Rows swapped in pairs by one turn or mirror: which row each one swaps with
demu: [ -1  16   6 -24  -3 -20 -20 -33 -17 -18 -13  26 -14   6   0  19  12   4
 -35  29 -33]
nom: [-10  -1  28 -40  13  -2   4   2   2 -24 -21 -13   2 -22   7 -15  43  11
  -9   0  24]
favi: [-18  13  17   4 -40   9  -3  -4   9 -26 -27  18 -16  40 -15  -4  13  17
  20   2 -31]
Fosu: [-11  15  11 -35  12   9  11   5  -1 -21 -40 -12   9 -17   2   1  38  17
 -14 -15  16]
bogup: [ 11   3  -3 -27   5 -16 -12 -16 -11 -30 -15  33   2   2  -6  29  31   6
 -22  25 -26]
gil: [  3  21   2  31  -6 -17 -11 -30  46 -28 -13  13 -23   1 -13   1  15  33
 -10   7 -20]
nibo: [-36 -31  -9  -6 -18   4  19   4 -12 -21   7   6  21 -11  22 -14 -33 -17
   3   4  -2]
koz: [  0   1  20 -16  17  17 -22 -19  -1  29 -10 -21  15 -10  23 -19  37  -9
  15  14   5]
zur: [-28 -24  22  11 -35 -26  -2   4 -10 -10   8   8   4   4 -12 -40  12 -13
  -4  35  17]
lado: [ 13 -32   7  21  22   6  19  11  22 -15  22   2 -26  10 -13 -10 -23 -20
 -15  11   7]
dob: [-27  23   3 -18   7  -5   3 -27  14  28 -14  16   4 -28  -7 -23  21  -1
  21 -31  12]
Budud: [-23   8  -7 -27   2 -36  13  16 -20  -4  11  -5  -3  10  13  -3 -14 -39
   9   0  19]
Suke: [-13  14  -9  -7  18 -27  30  29 -27  -1  26  -2   7  15  23   4  -2  -9
   5  -6  10]
veg: [ 22  -2   4 -18  -1 -18 -19 -16 -14 -15 -16  18  -9   5  -4  27  20   9
 -23  33 -41]
depu: [  5  17  14  21   8 -25   4 -26  55 -38  -7  11 -10  -2 -13   4  12  27
   2  14 -15]
Mosuf: [ 25 -19  -2   8  26   5  36   4  21 -17  11  -3 -22  22  -5   9 -10 -13
   3  26   8]
git: [ 20  -4  -7  46  -2  -5  12  12   9 -19   9 -15 -10  22 -21 -12   3  -4
 -32 -27  -6]
Kubin: [  2   6  14  -6  17  -4 -16 -32  17  -1  11   7  27  20 -15  56   0  10
  -7   3   2]
kozom: [ 38   8  13  -6  13  15 -19 -17  -2  17  -3 -22  27 -16  21 -24  23  -4
  12  10   2]
rali: [  7  17   5  21  -6 -21   4 -34  43 -22 -12   3 -13   6 -19  -7  16  42
   8  16  -8]
Mip: [-33 -27  10   0 -29 -17  13  11 -19 -21   9   9  -7   8  -5 -37  12 -24
 -12  24  11]
vilo: [-33  28  -1 -17  17   1   2 -23  -4  22  -8  19  10 -29  -2 -11  11  -8
  22 -29  11]
gerig: [ 10 -11 -17  40   2 -13  30   3  -4 -11   4 -20 -15  22 -18  -6  -7   2
 -37 -14   2]
Mar: [-26   9 -12  -3  -8 -24  23  35 -21 -17  12  18  16  15   8 -10 -11 -30
  -2   1  13]
burup: [ 14  10  31  -9  20   8 -26 -21   4  25  -4 -25  26  -4  15 -20  19 -11
  -5  10  15]
Viz: [-16  -5  14  -2 -14  15 -11 -15  10  31   4  -4 -18  -7  12 -11  -7 -10
  25 -45 -28]
tedu: [-40 -25  14   5 -32 -15  11  15  -3  -5  -1  17   6  15  -4 -34   0 -13
 -15  38  10]
bot: [-23 -28  15  14 -29  -1   3  11  -5  -7   3  -4   4   7  -9 -51   1 -14
  -1  25  30]
gel: [  2  -2  21 -10  13 -10 -20 -42  22 -14   7  -2  28  21 -15  42   2   9
 -10   3   7]
Petu: [-11  22  15  24 -38   0  11   2   5 -39 -17   0 -14  33  -7 -13  19  13
   8  17 -36]
bekib: [-10   5  18 -45  19   7   8   3   0 -18 -23 -14  11 -20   6  -1  45  12
 -15  -7  16]
Dol: [ 14  11  -3  52 -17 -17  16  18  -6  -9  11  -7  -3  10 -18   2  -5   8
 -27 -29  11]
Tas: [-11  -1  17   1 -18  16 -18  -2  11  23  24 -20 -20  -2  -4 -11  24  -4
  26 -38 -30]
Nat: [ -8  -5  13  -1 -21  23 -13 -11  -8  26  14  -7 -14 -15  -9  -8  -4 -22
  24 -41 -31]
Zeg: [-44 -23  10   9 -19  24   7   4 -13 -29   9  21   1 -21   7 -15 -28  -8
  -1   9   3]
mun: [ 19 -21 -13  30   2  10   1  33  11  17   3   4   7  16 -13  15 -24 -17
 -12  -6 -16]
kefub: [ 13   7  22 -16  16  19 -21 -17 -12  19  -5 -32  22 -10  17 -19  26   3
  -2  24   4]
Sizis: [ 16   5  24 -14   7   1 -24 -21 -20  30  -6 -25  24  -3  16 -23  25  -9
   4  20   3]
giva: [-14  12  -3  25 -32  -7   6 -15   7 -40 -13   6 -21  39  -3 -14  29  20
  19   4 -28]
bir: [ -4  -6  24  -4   6  -3 -16 -51  29 -11  18  -7  27   7 -10  40   4   9
  -5  -1   5]
vip: [-40 -20   3  -8 -29  16  13   1 -15 -25  12  22  17  -5  16 -21 -22 -22
   0  -3  -9]
levot: [ 13 -14 -18  25   8  11  -5  39   2  27  -6  18   1  -1 -20  19  -8  -5
 -14  -1 -19]
Bizon: [-14  33   2 -24  -1  -8  -4 -25  -8  29   0  18   2 -29   0 -15  15  -3
  35 -25  -4]
govit: [-10   6   5  12 -44  -4  15 -13  -3 -25 -21   5 -10  46  -5 -11  21  18
  20   5 -31]
fizif: [ 11 -34  18  -1  27  -6  17  -8   5 -29   8   2 -31  18  -2  -7 -36  -6
   2  18   8]
Sugu: [-18 -15   5  -3 -12  18 -17  -8   4  25   6 -27 -29  -5   6 -10   0  -8
  17 -36 -41]
mezik: [ 20   6   9 -30  -7 -22 -21 -25 -19 -18  -9  17   1   8  -8  31  12  13
 -25  20 -28]
Vit: [ -8  20  -5  18   6 -21  -8 -28  54 -26 -10  17  -6  -3 -15  10  14  28
  11  15 -19]
bufeg: [-32  22  -2 -13  -9  12  -6 -27  -4  21  -6  22  12 -33  11 -19  16   0
  26 -27   5]
pozi: [ 19 -31 -27  27   4  -2  -6  34   1  21   8   5   1   0 -23   6  -2 -11
  -6 -13 -11]
zib: [-35  23  -9 -25   2  -1 -10 -21   1  27 -10  13   2 -35   2  -6   4   8
  24 -24  -7]
pom: [  7 -25  12  15  33   5  40  -2  17 -18  25  11 -15   1  -6 -21 -18  11
  23   6  -7]
sabuk: [  4  28  12  19   7 -12  -8 -25  43 -25 -12   8 -25   3 -12  -3  10  30
   8  30 -25]
tatul: [  3 -17 -24  21 -10  -1   3  35   2  11  10  25  -1   6 -19  27 -11  -2
 -23  -5 -21]
damu: [ 19   4   5 -17  -6 -32 -19 -27   3 -18 -23  22  -8  17  -6  32  24  10
 -14  17 -28]
Kibe: [-33  22  -1  -3  18 -48  16  17 -17 -11   6   8  -7  17  -3 -16 -28  -6
   4 -19  -1]

Swapped with demu: kozom
Swapped with bekib: gel
Swapped with veg: Sizis
Swapped with bir: Fosu
Swapped with Kubin: nom
Swapped with Mar: lado
Swapped with Mosuf: Budud
Swapped with Petu: Nat

Rows swapped in pairs by one turn or mirror: which row each one swaps with
dusas: [ -5   4 -15 -38   3 -10 -17   3   5  25  18 -10   0 -17 -66  -8  -8   4
  -4  24   8  19 -36  -6  -2  14]
vor: [ -6  -4 -13  14  -1 -16  -1   8 -45  18  42  -1  -6 -31  19 -11   5   9
   8   2  20  25  30 -13 -21   1]
Rabom: [ -8   2  21   5  -3 -20 -29  11  32  14  52   6  -9 -36  16 -18 -11  20
   0  -8   2  25  19  22  -4  16]
givap: [ -3   6   9  10  19  31 -40 -25   9  19 -17 -12 -39 -13  21  10   0   3
   0  20  -5  22  18  20  -2  16]
ses: [ -1   2 -15   1   0  15 -14   0  -4  25 -60  -8   5   2   6  -6   0  13
  -5 -40  -1  -2  18 -11  21  22]
Tok: [ -8   2 -17  -2  -2  -5 -17   3  43  15 -16 -15  11 -19  -8  -3  -8  12
  -8 -10  19   7 -64  14   7   2]
Rus: [-16 -14  -9  24   6   1  12  -1 -15  18 -74  -5   7  -8  -5 -10   2 -15
  -5  19   0  25  -6  -8  -3   0]
vopos: [-11 -12   7  18  28 -26  -7   4   6  36  23 -12   1  19 -61 -10 -10  17
  18  19   3 -15   9  -2  -7 -21]
fel: [ 11   5   3  34  -3 -33 -12   2  23  10   2  31 -11 -48  27  12  14  -8
 -10  10 -10  46   1  -1 -19  19]
Dop: [  0   1 -12  11   1  -8   0   6  35  20 -39  25  -1   1  15  -1   9  21
 -14  -1 -10  15  61   6   4  13]
Muzo: [ 18  -4  19  10 -39 -32  17  20 -12 -14   4  24  14   2  -7  -8 -30  -1
 -32 -21  -3  23   7   5   6  -1]
legi: [  3  -9  20 -16  -3 -14 -16   0 -61  18 -16  13   0 -39 -27   5  -2   6
  -2  24   7  30  -1  -7 -10  -4]
zed: [  3   3   0  19  15   6 -21  16 -38  22 -28 -25   6 -44 -32 -13 -18   9
   3 -17 -20  25  21   9 -10  23]
lovol: [ -2  19  -8  29   3  -9  13   1  54   4   9 -22   4   6  -1 -13  -9   9
 -13  -2  13   9 -52  13   5  11]
ranot: [-25 -13 -19 -12  21  39  -1  -3  -4  32   8   4  21  14 -36  -6  18 -15
 -15  11  -8  -8  19 -11  24  21]
lagu: [ 10  -6  22  51 -17  14  18  -8  -4  25  27  16  27 -15  16 -24  19  -6
 -11  16  -6  22   1 -19 -14  14]
Nisif: [  6   4  -4 -16  -7 -24  12  12 -41  11  56   7  -6  11   1   4  22   5
  -3   1   3  37  14  -3   0  13]
Dul: [  2 -16  22  33  -2  -1 -15   3  -5  12  23 -47   8  16  23  -2 -11   2
  -6  -3  -1  13 -46  -5  -8  -1]
Sis: [-24  -5 -19  35  -7  22   3  -4  14  25   7  -5  15  13 -12   6   6 -19
 -26  30  -6 -11  23   7  44  -3]
Zef: [ 19  28   8 -31   3 -34   3  -2   6 -16 -11  -7 -37 -26  -5  11   7  36
 -18 -17 -11  12  -7   2  -2  12]
rap: [ -7   0 -29  11  14 -30 -41  -3   4  31   1  -1 -36   0 -26  27  29  19
  35   5   6  24 -20  -3 -10  15]
Mugag: [ -8 -14  -7   6   8   1 -18   5   2  13 -19 -15  -5 -27 -76  -6 -22   8
  -4   3   1   0  39   2  -4  15]
silez: [ -8  -8  -7 -17  -4  34  -7   0  -9  42 -15 -36 -13   1 -24 -13   3  13
  25 -16 -44   7   0  12  -1  22]
favu: [ -6   0 -24  16  -5   4  -7 -12  17  14 -12  43  10  20  16  -6   5  -1
 -10 -12  -5  12 -54 -14   1   7]
fal: [ -6 -16 -27  39  -4  -4  -4   3 -58  13   0  -6   4  25   1  -8   3  10
  -9   2 -18  24 -43   0  -2   4]
bosap: [  6  -3  25  15   5  -8  -2  11 -16  10 -10  63   5   7  20 -15  -1   7
  -3 -17 -15   9  29  13  12  -3]
depem: [ -9  -9 -37 -21  10  -3 -47 -20  -3  34  -7   8 -21   8   7  28  -9  11
 -18  21   4  -8   7  19   0   7]
vepe: [ 18 -19   0 -19 -19 -21 -15  16 -29  -5   2  29  16  10   5  13  19  19
 -21 -24  22  -2   7  -1  11   5]
Pip: [ -4  -3 -29  -6   0 -13 -33   5 -15  24  69   5   4 -14  15 -17 -11  10
  -3  -4  -2  20  -7   4  -9   2]
ruz: [ -8 -14 -15  33  -3 -31  20  33  13  27  10 -35  14  14 -24 -31   2  32
  10 -12   4  28   0 -10 -23 -12]
defu: [ -2   1 -23  42   3  16 -20 -20  -9  27  12   5   1  13 -16  13   9 -22
  -6  30 -46   9  14  -8  20  29]
bidun: [ -1 -15 -23  19   6  -9  12  -5  -5  -6  11  -3  -5 -24 -54  11  50  42
   9   6  -8  19  26 -10 -18  16]
lavur: [-16 -29  25  41  16  16   1  28   8  30   9  22  16 -24 -30 -15  31   5
  26 -21  -5  28  15   1  -4  15]
kabib: [-17  -7  12  -7   9  -3  10  17   9  21 -45 -23  12 -18 -40  -3   9  -5
 -21  -8 -36  11 -39  -8   8   2]
zepi: [  2   1   5  -2 -16   3  -8 -13 -13 -12  -4  -2  10   7 -36   7  -6  17
 -34  17  12 -23 -20   2  43  -4]
vovak: [  1 -11  26  64  -4  17  15 -14  24  24  12 -10   8  -3 -25 -10  -3 -12
  -3  10 -41   7   7 -18   0  27]
riri: [  3   7  13  39  -3 -15   7 -12  22  13  34 -32  -5  20   6  12  17   6
  -4  23 -48  17  16  -4  10   6]
serol: [ -3 -18   5  45  -3  -9  17  12  -4 -11 -18  30 -11   5 -47  -2  -1   5
 -17  -9 -28  16 -34  -8 -12  11]
bofak: [  8   6   6  22   5  -5 -19  -2   8  44 -32  -1 -23 -46   7  21  24  -2
  23 -19 -12  26   4   1 -19  31]
Pivu: [ 12 -18   8  34   8 -11   9   3  -2   1  13 -48  15 -11 -31 -15  10  37
  30   3 -35   4 -18 -11   8  -8]
lesi: [ -5 -10 -24  54  -2  10 -16  -4  47  18  13 -27   3 -28 -32  -8  14  10
  -6 -12   0  -5 -29  -7   9   0]
Rame: [-29 -17   4   0  -2   5 -11   6  14  19  24   1  37   8  -6 -22 -11 -20
 -41  11 -28  33  11  24  12  -9]
Nifip: [  3 -10   6  31 -32 -15   6  29  17  11  16 -46  17 -20  11 -28   5  14
   1 -24  10  17 -12  -6  -9 -17]
Zukeb: [-13 -25  -6 -14 -22  -9  14  15  31   8   6  35  41  -7  -4   1  26   3
 -37   5 -11  23  -6   6  -1 -11]
bet: [  9   1  20  15   1 -12  25  -3  54   8  42  27  -4   8 -10  12   6  13
  -5  13  14   8  18  -5 -11   5]
reb: [ -6 -20   1 -15   1 -30 -32  15  25   8   3  30 -28 -27 -32  26  -7  24
 -10 -17   4  -5  -4  12 -14   5]
tuvas: [ 24  18  -4  25  -6 -18  -2 -12  -4  12 -42   0 -26 -25  -1  26  18  13
  21   0  -8  35 -23  -6  -7  35]
gopin: [  7   3  18 -25  -2  -3  -5  -7  33   9 -15  25   5 -32  29   0  -7  14
  -1  25 -32  21  19  17  11 -11]
fesi: [-24  -8  -3   1  20  25 -24  -4  12  28  26  -7  13 -38  26 -37   5  15
   2 -13 -28  22  15   6 -12   2]
sinu: [ -9 -15 -21  -1   9   8   5   1 -19  18 -20  -3  -1  15 -70 -11  10   1
  -7  46  10  23  -2  -1  -7   0]
nad: [ -7 -11   2  -2  10   0 -22   8  -7  15 -37 -18  -2 -42   4  -1  29  15
  10  -8  47   7  22   9  -9   2]
dovu: [  7  -6  -5  20   6  -8 -11 -25 -28   1  39 -21  -9  -7 -26   6  15  24
  -5 -11 -21  14  53 -12 -16  20]
kezu: [  3  12   8 -27   2 -23  11   9   4  -7   9 -14   2  24  30  -1 -18  16
  -5  13 -26  17 -11  18  -7  37]
mibe: [ 18  -3  -9 -29   9   1 -17   0 -34  30 -13  34   8  -1  -7  28  -4  -9
 -11   0  -9  -6  11   2   4  40]
kad: [  7   1 -17  -3 -20 -42 -13   2   6  -1  -8 -29 -21  -3   6   5  -2  31
  -3  -9  40  -3  -6   9  12 -22]
Lozek: [  9 -14 -10   5   8   1   3  24 -40   7  14  29  25  24 -18 -21  34  -6
  10 -22 -16  23   9 -18 -11  27]
gav: [ 28   6   7  -4 -22  -4  -9   3 -30  -8 -11  33   2  -7 -13  14  18   5
 -17 -18 -20  17 -12 -16  31  45]
foz: [ -8  22 -12  -6   0 -51  15  13   4  20  -9 -35 -16  22 -14  -7 -19   8
  -2  18  15  44 -15   0  -9  -1]
nol: [ -8  -2   9  22   1   2 -35   2  29  33  47 -14   1 -28 -16  -7  24  19
   0  25  19   4  30  19  10  14]
fipof: [  8   6  11  30 -18  -6  34  -7  11  -4 -25 -24   3  16  -1  -4  18  -7
 -22  22  30  13 -19   2   0 -16]
Lun: [  4   8 -22  -4   1  -3   5  14 -32  20  29  -7  -4  23 -52 -11  -9   8
  -3   8   2  14 -36  19  13  11]
Ker: [ 22  23   5   0 -24 -23   5   2  21   3   7 -19   9   9  -8  11 -41   1
 -50   5  -4   3  -1  19  14  -9]
luve: [ -3  14  -1  27   4   4  -2  -3  39   6 -36  -7 -11 -32   6  -1  10  -1
  -8  31  -5  14  46   1  -2  21]
Kol: [  0   2 -23 -38   6  -3  -9   4  26  23  30  15  -1  33 -37  -1  16  -9
  -4  19   5   4  23  11   2   3]

Swapped with reb: serol
Swapped with Dop: ruz
Swapped with Pip: defu
Swapped with nol: lagu
Swapped with kad: Rus
Swapped with depem: fal
Swapped with bofak: lovol

